M =
[[ 5.02  5.05 -3.47 -3.51  4.85 -3.52  5.04 -3.43 -3.44 -3.45]
 [ 4.52  4.55 -2.97 -3.01  4.37 -3.01  4.54 -2.94 -2.95 -2.96]
 [ 0.49  0.50  1.05  1.07  0.45  1.08  0.50  1.00  1.02  1.02]
 [ 5.49  5.53 -3.95 -3.99  5.32 -4.00  5.52 -3.90 -3.91 -3.92]
 [-4.14 -4.17  5.67  5.77 -4.07  5.80 -4.16  5.55  5.59  5.61]]
M[0, 0] = 5.02
M[2, 1] = 0.50
M[0] = [5.02, 5.05, -3.47, -3.51, 4.85, -3.52, 5.04, -3.43, -3.44, -3.45]
M[2, 4] = 0.45
M[1, 8] = -2.95
M[3, 2] = -3.95
M[4] = [-4.14, -4.17, 5.67, 5.77, -4.07, 5.80, -4.16, 5.55, 5.59, 5.61]
M[2, 0] = 0.49
M[0, 4] = 4.85
M[4, 3] = 5.77
M[2] = [0.49, 0.50, 1.05, 1.07, 0.45, 1.08, 0.50, 1.00, 1.02, 1.02]
M[3, 7] = -3.90
M[1, 2] = -2.97
M[2, 8] = 1.02
M[3, 0] = 5.49
M[0, 3] = -3.51
M[4, 7] = 5.55
M[1, 1] = 4.55
M[2, 5] = 1.08
M[:, 2] = [-3.47, -2.97, 1.05, -3.95, 5.67]
M[1] = [4.52, 4.55, -2.97, -3.01, 4.37, -3.01, 4.54, -2.94, -2.95, -2.96]
M[3, 6] = 5.52
M[:, 5] = [-3.52, -3.01, 1.08, -4.00, 5.80]
M[3, 9] = -3.92
M[4, 1] = -4.17
M[4, 0] = -4.14
M[1, 5] = -3.01
M[1, 9] = -2.96
M[3] = [5.49, 5.53, -3.95, -3.99, 5.32, -4.00, 5.52, -3.90, -3.91, -3.92]

x =
array([[ 7.07,  6.90,  6.70, -6.98, -6.67, -7.07],
       [-7.18, -7.00, -6.82,  7.09,  6.79,  7.19],
       [-7.17, -6.98, -6.85,  7.10,  6.80,  7.21],
       [ 7.04,  6.86,  6.71, -6.96, -6.67, -7.06],
       [ 7.13,  6.96,  6.81, -7.06, -6.77, -7.16],
       [ 7.06,  6.88,  6.75, -6.99, -6.70, -7.10],
       [-7.25, -7.07, -6.95,  7.18,  6.90,  7.29],
       [-7.25, -7.07, -6.97,  7.19,  6.91,  7.30],
       [ 7.07,  6.91,  6.59, -6.95, -6.58, -7.05],
       [-7.27, -7.07, -7.03,  7.22,  6.96,  7.33],
       [ 7.13,  6.95,  6.82, -7.06, -6.78, -7.16],
       [-7.15, -6.97, -6.74,  7.05,  6.71,  7.15]])
Rows and columns are counted from 0.
row 0 col 0 => 7.07
row 0 col 3 => -6.98
row 4 col 1 => 6.96
row 6 col 0 => -7.25
row 0 col 2 => 6.70
row 1 col 2 => -6.82
row 5 col 4 => -6.70
row 3 col 0 => 7.04
row 4 col 3 => -7.06
row 7 col 2 => -6.97
row 5 col 5 => -7.10
row 10 col 4 => -6.78
row 9 col 3 => 7.22
row 6 col 3 => 7.18
row 0 col 5 => -7.07
row 10 col 1 => 6.95
row 11 col 2 => -6.74
row 2 col 5 => 7.21
row 7 col 4 => 6.91
row 3 col 4 => -6.67
row 10 col 2 => 6.82
row 8 col 4 => -6.58
row 5 col 2 => 6.75
row 8 col 3 => -6.95
row 6 col 2 => -6.95
row 3 col 2 => 6.71
row 1 col 5 => 7.19
row 1 col 0 => -7.18
row 9 col 2 => -7.03
row 8 col 2 => 6.59
row 7 col 1 => -7.07

grid = [-6.60 -2.57 -1.01  2.98  7.41 -1.95]
grid[0] = -6.60
grid[5] = -1.95
grid[3] = 2.98

m = 5  6  6  3  4  6  5  3  1  5  6  7  3  1
m[-14] => 5
m[10] => 6
m[-12] => 6
m[-8] => 5

a =
[[-0.79 -0.40 -1.47  0.04  0.16 -0.17 -0.57 -0.29  0.65  0.78  0.22  1.16]
 [-0.40 -0.20 -0.90 -0.59 -2.12 -0.82 -0.75 -1.11 -0.04  1.50 -0.15  0.61]
 [-2.24  0.17  2.35  0.58  1.11  0.09  0.71 -0.07 -0.33  0.63  1.62 -1.20]
 [ 2.17  1.52 -4.22  1.11  1.33  5.74  3.31  7.52  1.08 -3.11  3.99  2.41]
 [-0.62 -0.77 -0.55 -0.14 -0.21 -1.34 -1.31 -1.18 -0.05  0.76 -1.99  0.43]
 [-0.69 -0.65  0.22 -0.12  0.38 -0.84 -0.26 -0.97 -0.32 -0.33 -1.36 -0.08]
 [ 2.76  1.46 -4.18  1.09 -1.21  2.09  0.16  2.65  3.63 -0.61  3.46  1.91]
 [-1.93 -0.05  1.44 -0.06 -2.72 -1.03  0.25 -1.24 -0.36  2.25  0.65 -0.87]
 [-1.71  0.10  1.68 -0.10 -0.98 -0.90 -0.85 -1.41 -0.60  3.19 -0.27 -0.92]
 [-0.64  1.03  0.21  0.32 -1.72 -0.15 -0.28 -0.46 -0.36  0.78 -0.11  0.14]
 [-2.68 -4.58  0.19 -3.65 -2.37 -6.13 -2.06 -6.37 -0.49  3.48 -3.82 -0.40]
 [-0.99  1.14  4.14  2.95  5.21  2.55  2.80  1.35 -1.46 -1.04  0.87 -1.82]
 [-0.57 -3.15 -0.22 -3.01 -0.10 -3.75 -1.90 -3.69 -1.22  0.01 -5.31  0.29]
 [-0.77  0.02  3.69  0.33  1.11 -0.73 -0.32 -0.87 -0.83 -0.58 -0.65 -2.01]]
a[0][0] => -0.79
a[:, 11] => [1.16, 0.61, -1.20, 2.41, 0.43, -0.08, 1.91, -0.87, -0.92, 0.14, -0.40, -1.82, 0.29, -2.01]
a[-2][5] => -3.75
a[:, 4] => [0.16, -2.12, 1.11, 1.33, -0.21, 0.38, -1.21, -2.72, -0.98, -1.72, -2.37, 5.21, -0.10, 1.11]
a[9][-5] => -0.46
a[2][10] => 1.62
a[-5][10] => -0.11
a[-4][0] => -2.68
a[-1][-4] => -0.83
a[-13] => [-0.40, -0.20, -0.90, -0.59, -2.12, -0.82, -0.75, -1.11, -0.04, 1.50, -0.15, 0.61]
a[-7][0] => -1.93
a[-1][9] => -0.58
a[-2][-9] => -3.01
a[13] => [-0.77, 0.02, 3.69, 0.33, 1.11, -0.73, -0.32, -0.87, -0.83, -0.58, -0.65, -2.01]
a[-11][10] => 3.99
a[-3] => [-0.99, 1.14, 4.14, 2.95, 5.21, 2.55, 2.80, 1.35, -1.46, -1.04, 0.87, -1.82]
a[-8][8] => 3.63
a[-6][-8] => -0.98
a[-2][-2] => -5.31
a[-10][-1] => 0.43
a[13][-9] => 0.33
a[13][-12] => -0.77
a[-9][3] => -0.12
a[-9] => [-0.69, -0.65, 0.22, -0.12, 0.38, -0.84, -0.26, -0.97, -0.32, -0.33, -1.36, -0.08]
a[7] => [-1.93, -0.05, 1.44, -0.06, -2.72, -1.03, 0.25, -1.24, -0.36, 2.25, 0.65, -0.87]
a[:, 9] => [0.78, 1.50, 0.63, -3.11, 0.76, -0.33, -0.61, 2.25, 3.19, 0.78, 3.48, -1.04, 0.01, -0.58]
a[12][2] => -0.22
a[0][-8] => 0.16
a[-12][5] => 0.09
a[11][-5] => 1.35
a[:, -10] => [-1.47, -0.90, 2.35, -4.22, -0.55, 0.22, -4.18, 1.44, 1.68, 0.21, 0.19, 4.14, -0.22, 3.69]
a[-3][-4] => -1.46
a[0] => [-0.79, -0.40, -1.47, 0.04, 0.16, -0.17, -0.57, -0.29, 0.65, 0.78, 0.22, 1.16]
a[:, 7] => [-0.29, -1.11, -0.07, 7.52, -1.18, -0.97, 2.65, -1.24, -1.41, -0.46, -6.37, 1.35, -3.69, -0.87]

arr =
608  371  343  639  435  225  320  541  622  708  547
332  458  584  387  458  939  654  448  446  301  453
arr[-2,-11] -> 608
arr[1] -> [332, 458, 584, 387, 458, 939, 654, 448, 446, 301, 453]
arr[-2,-3] -> 622
arr[:, 4] -> [435, 458]
arr[:, 3] -> [639, 387]
arr[-2,10] -> 547
arr[1,-9] -> 584

B = [5.48, -0.64, -5.24, 2.56, 4.32, -4.14, -2.83, 5.20, 0.87, -5.45, 1.11, 5.09, -3.02]
B[0] => 5.48
B[7] => 5.20
B[5] => -4.14
B[6] => -2.83
B[1] => -0.64
B[4] => 4.32
B[11] => 5.09
